In the rows, zero is written as 128.
Rotation paths and how fast each direction turns (degrees a step)
Each turn is a multiple of 5 degrees from 10 to 175, or 0.
Each row of a path follows its step; steps can be skipped.
Rotation 1:
step 0: [127 148 120 131 128 111 105 137 129 128 131 125 129 122 130 126 134 126
 133 122 135 116 125 111 127 127 128 135 130 134 126 137 128 112 129 135
 134 124 124 130 139 128 125 133]
step 1: [131 138 124 122 116 119 125 124 126 120 115 130 119 112 117 123 117 131
 131 138 128 114 120 129 137 124 125 138 123 116 120 145 128 121 130 114
 122 127 120 131 129 132 131 128]
step 3: [117 124 155 127 130 122 109 121 124 131 129 134 126 121 131 121 118 124
 122 140 133 119 126 123 131 122 128 129 125 144 136 132 132 119 124 139
 125 122 132 132 129 133 133 121]
step 4: [129 126 127 123 132 129 115 125 124 134 129 120 127 124 122 114 128 134
 125 136 149 110 125 120 138 129 133 119 128 125 130 128 131 120 118 126
 135 133 122 122 140 129 138 148]
step 5: [132 143 128 126 115 125 122 141 117 115 128 121 116 122 136 111 124 137
 130 142 125 124 113 127 136 128 125 126 120 127 123 119 130 134 125 125
 132 117 123 129 133 117 140 129]
step 6: [134 117 139 127 123 124 120 120 129 117 130 132 132 123 130 124 115 134
 135 142 131 133 125 134 123 142 117 138 124 113 119 116 135 119 122 139
 123 122 123 131 144 128 132 126]
step 8: [117 131 127 122 124 104 118 122 131 129 121 122 135 135 118 123 145 131
 127 143 137 130 117 126 121 116 132 122 118 134 122 118 125 125 123 127
 127 121 122 124 135 132 134 136]
step 10: [129 146 127 117 127 130 135 124 127 126 124 144 142 113 119 122 118 133
 129 134 130 122 128 132 122 137 113 128 129 131 123 111 123 126 117 127
 121 115 129 136 130 137 128 123]
step 11: [111 131 134 122 141 121 121 135 135 115 123 147 121 124 111 128 133 135
 127 123 133 126 136 127 120 124 124 130 124 132 128 122 133 117 115 140
 136 130 119 133 131 123 135 122]
[131 124 132 131 131 125 126 123 132 124 129 129 128 127 125 131 125 124
 130 128 129 126 127 126 129 124 126 129 127 125 125 130 130 129 130 131
 127 132 125 125 127 125 132 127]	135
[132 131 127 129 131 126 131 129 125 127 126 124 130 128 125 128 130 132
 125 134 122 129 127 129 129 127 129 127 127 125 129 132 132 128 129 128
 126 127 126 125 127 124 126 131]	95
Rotation 2:
step 0: [148 120 127 123 132 128 134 122 131 123 132 129 128 124 137 137 122 132
 121 110 123 121 126 127 131 141 129 130 127 140 129 130 139 106 129 125
 136 134 132 146 140 131 126 109]
step 1: [117 116 141 109 120 121 122 118 139 139 134 129 126 126 130 123 126 135
 128 122 110 123 125 134 124 112 142 131 125 129 117 130 122 128 127 134
 136 134 141 122 116 124 123 114]
step 2: [131 117 124 133 107 131 136 111 129 130 129 121 120 118 128 148 128 125
 126 121 139 122 123 129 129 129 137 129 136 142 129 122 124 115 135 133
 115 146 130 136 138 134 132 123]
step 3: [128 128 135 125 121 134 138 115 123 124 136 137 131 132 132 121 136 132
 125 118 111 116 125 130 113 125 133 137 109 150 131 142 128 130 120 121
 130 128 142 124 123 126 136 122]
step 5: [129 133 133 134 126 130 133 116 132 121 121 127 114 131 135 128 122 134
 123 116 119 135 131 133 133 125 130 120 114 148 125 136 120 134 138 115
 125 135 146 124 136 141 115 111]
step 8: [128 119 124 120 136 126 138  98 139 124 129 115 130 122 123 126 133 131
 120 123 110 131 129 127 131 119 134 140 125 125 123 120 126 129 128 127
 131 141 132 114 111 132 132 119]
step 9: [139 125 118 125 125 130 119 122 116 137 130 119 121 124 137 138 128 130
 117 113 124 122 130 131 130 129 128 132 119 143 123 133 124 104 122 139
 124 142 126 145 135 139 119 129]
step 10: [125 122 139 117 129 124 147 119 130 134 128 129 121 135 137 129 138 129
 129 129 114 125 124 134 116 114 153 128 113 129 131 123 121 131 123 128
 128 130 149 132 117 134 126 130]
step 11: [135 113 119 138 111 123 135 111 126 124 125 130 118 123 133 130 141 128
 126 125 123 127 123 139 121 138 132 134 138 134 119 120 133 117 121 128
 126 139 114 128 140 148 126 123]
[127 129 128 130 124 124 128 127 129 129 127 128 123 124 127 126 128 124
 129 128 126 131 128 131 130 128 126 126 132 126 124 124 128 130 128 130
 135 127 130 124 126 130 128 124]	110
[125 126 129 131 123 129 131 131 127 129 129 125 127 128 127 128 124 125
 131 132 129 128 129 128 130 127 134 132 126 129 126 129 122 128 130 131
 128 126 131 131 130 128 124 131]	90
[124 128 123 127 128 129 127 125 127 132 133 129 130 126 126 131 124 124
 130 124 126 128 127 124 128 128 128 126 127 128 124 126 128 126 128 129
 127 131 130 129 124 124 133 131]	55
[128 126 128 124 131 124 131 130 127 130 128 127 126 126 126 128 127 133
 129 132 128 127 131 129 129 126 129 130 128 130 128 123 129 120 124 128
 129 130 127 132 125 127 127 126]	40
[127 130 127 126 123 123 128 131 130 129 129 126 130 135 133 132 128 128
 124 127 128 130 131 127 127 124 128 125 129 129 127 125 127 129 128 126
 130 131 127 127 131 125 127 129]	85
[130 126 127 130 129 127 135 127 124 129 127 129 129 129 123 129 126 128
 127 127 126 126 126 126 132 128 132 123 131 128 131 126 124 127 131 122
 126 127 128 124 129 130 128 127]	130
Rotation 3:
step 0: [117 131 141 140 112 134 131 133 124 118 128 130 129 135 131 120 133 129
 118 122 125 134 130 126 129 128 133 117 127 114 122 150 114 148 128 135
 142 120 135 126 137 131 131 137]
step 2: [128 125 134 124 130 121 130 118 127 120 127 124 128 122 120 110 124 120
 132 142 135 128 128 132 131 118 129 117 142 132 123 140 112 145 136 130
 132 127 125 110 144 133 142 139]
step 3: [134 129 141 133 125 131 120 125 121 148 128 144 143 130 134 140 116 142
 118 119 142 128 130 130 134 116 120 131 127 124 133 132 119 136 124 147
 131 121 126 131 142 125 126 120]
step 4: [121 139 149 123 128 110 138 120 145 130 126 120 124 120 126 126 133 122
 135 130 123 126 141 134 124 125 120 141 144 128 125 132 105 126 126 132
 137 133 136 124 132 132 135 127]
step 6: [132 129 137 144 114 131 133 116 133 120 138 129 128 126 129 147 142 136
 129 129 116 117 122 138 131 118 124 142 142 125 123 141 115 139 116 138
 129 125 132 122 126 126 129 133]
step 7: [132 112 149 139 124 115 128 126 122 127 115 106 121 141 135 128 125 126
 123 119 139 132 142 112 131 134 127 137 132 140 131 126 126 128 126 135
 130 125 130 129 128 138 121 127]
step 8: [142 122 119 128 129 132 127 111 138 120 129 120 124 117 127 139 134 125
 125 134 127 122 137 134 140 121 117 119 137 123 140 137 126 140 129 136
 119 120 136 106 122 142 138 122]
step 9: [129 111 141 137 122 131 120 136 132 114 124 122 140 144 128 126 123 130
 124 105 123 128 128 126 145 120 131 127 127 131 126 133 117 138 128 142
 130 135 130 136 141 123 139 122]
step 11: [125 118 131 120 116 131 128 130 130 123 114 127 115 129 132 126 135 114
 126 122 132 126 124 130 132 127 124 120 126 133 133 124 114 143 130 139
 124 140 114 126 143 138 156 132]
[127 127 129 126 129 126 132 128 125 131 132 129 128 129 130 128 129 128
 127 131 127 127 127 130 122 127 128 134 127 126 127 121 124 128 129 132
 129 128 123 128 125 127 131 125]	45
[124 128 128 125 131 131 127 132 132 127 130 130 125 130 127 127 128 127
 126 128 123 129 131 130 127 129 129 130 129 125 135 129 128 127 128 131
 132 130 133 131 130 126 128 125]	70
[129 129 125 129 128 128 126 127 132 131 126 129 128 126 130 134 124 129
 125 130 125 126 128 132 123 128 127 128 127 128 126 131 131 126 128 130
 125 130 127 122 128 128 124 124]	160
